B =
[[66.0, -28.0, 25.5, 26.8, 6.1, 20.0, -16.7, -24.1, -43.2, -80.3, 43.0, -4.9, -29.7, -8.9, 7.5, -28.8],
 [36.5, -16.0, 43.2, 35.5, 10.2, -2.2, 13.6, -21.8, -2.3, -54.6, 51.2, 24.9, -36.8, 23.9, 23.9, -24.8],
 [-28.7, -20.7, -66.5, 38.8, -5.3, 16.9, -71.8, 34.3, 6.7, 56.3, -17.2, -31.4, -32.7, 19.7, -9.5, 2.0],
 [-10.8, 4.0, 45.7, 15.9, -0.5, -31.7, 63.0, -9.2, 33.2, -12.6, 4.4, 42.1, -3.4, 38.0, -2.4, -15.1],
 [-27.5, 30.3, -23.6, 16.2, 22.2, 16.4, -54.6, 6.2, -20.1, 76.5, 16.9, -23.9, -41.4, -10.2, 64.9, 35.9],
 [-26.9, -21.9, -19.7, 64.7, 1.2, -5.0, -33.2, 18.0, 38.1, 33.5, 5.0, 7.2, -51.8, 57.7, 3.1, -17.8],
 [-19.2, -1.7, -40.7, 29.4, 8.1, 26.6, -69.4, 13.7, -10.5, 52.5, 7.0, -23.6, -32.2, 4.0, 24.0, 18.5],
 [4.6, 41.9, 10.8, 15.1, 28.8, 14.0, -24.8, -11.6, -34.7, 37.7, 42.0, -8.9, -40.3, -20.3, 82.0, 30.4],
 [1.3, -17.2, -57.7, -28.7, -19.0, 32.5, -51.4, 14.9, -14.1, 0.5, -31.4, -42.2, 28.6, -35.0, -40.6, 5.9]]
Indices start at 1.
row 1 col 1 => 66.0
row 2 col 14 => 23.9
row 5 col 1 => -27.5
row 2 col 10 => -54.6
row 8 col 8 => -11.6
row 1 col 10 => -80.3
row 9 col 15 => -40.6
row 1 col 9 => -43.2
row 1 col 7 => -16.7
row 4 col 14 => 38.0
row 4 col 13 => -3.4
row 5 col 13 => -41.4
row 8 col 11 => 42.0
row 9 col 10 => 0.5
row 9 col 3 => -57.7
row 1 col 4 => 26.8
row 6 col 1 => -26.9
row 4 col 9 => 33.2
row 8 col 10 => 37.7
row 7 col 11 => 7.0
row 4 col 12 => 42.1
row 3 col 4 => 38.8
row 4 col 8 => -9.2
row 4 col 16 => -15.1
row 5 col 3 => -23.6
row 3 col 14 => 19.7
row 7 col 7 => -69.4
row 9 col 12 => -42.2
row 4 col 1 => -10.8
row 7 col 13 => -32.2
row 5 col 5 => 22.2
row 7 col 14 => 4.0
row 5 col 8 => 6.2
row 8 col 16 => 30.4

X =
-27   -7  -10   21  -40  -29  -30  -43   14  -31  -13  -31
-27   -5   -9   22  -39  -27  -31  -43   14  -30  -13  -30
 25  -10  -11  -20    3   24   -8    8  -23   21  -26   -5
 25  -10  -11  -21    4   24   -7    9  -24   21  -26   -4
 21  -11  -11  -28    6   21   -4   12  -30   18  -26   -2
-31   -3   -7   22  -40  -31  -32  -44   14  -33  -11  -28
-27   -6  -10   22  -40  -28  -30  -43   14  -30  -13  -30
-28   -5   -8   22  -40  -29  -32  -43   14  -31  -12  -29
 24  -11  -12  -24    4   23   -6   10  -27   21  -27   -4
-27   -5   -9   22  -40  -28  -31  -43   14  -31  -12  -30
 24  -10  -10  -24    5   23   -7   10  -27   21  -26   -3
 23  -10  -11  -25    6   23   -6   11  -27   20  -26   -3
 22  -12  -13  -27    6   22   -3   11  -29   19  -26   -3
-28   -4   -8   22  -39  -28  -31  -43   15  -31  -12  -29
Rows and columns are counted from 1.
row 1 col 1 -> -27
row 7 col 2 -> -6
row 7 col 9 -> 14
row 2 col 12 -> -30
row 10 col 5 -> -40
row 8 col 8 -> -43
row 13 col 3 -> -13
row 13 col 7 -> -3
row 5 col 3 -> -11
row 7 col 4 -> 22
row 14 col 8 -> -43
row 5 col 10 -> 18
row 13 col 10 -> 19
row 11 col 5 -> 5
row 7 col 8 -> -43
row 1 col 9 -> 14
row 9 col 5 -> 4
row 2 col 7 -> -31
row 8 col 11 -> -12
row 9 col 12 -> -4
row 7 col 1 -> -27
row 11 col 6 -> 23
row 14 col 1 -> -28
row 6 col 3 -> -7
row 14 col 3 -> -8
row 9 col 9 -> -27
row 1 col 12 -> -31
row 9 col 1 -> 24
row 5 col 12 -> -2
row 1 col 7 -> -30
row 11 col 11 -> -26
row 8 col 2 -> -5
row 1 col 2 -> -7
row 6 col 4 -> 22
row 3 col 2 -> -10
row 2 col 6 -> -27
row 4 col 4 -> -21
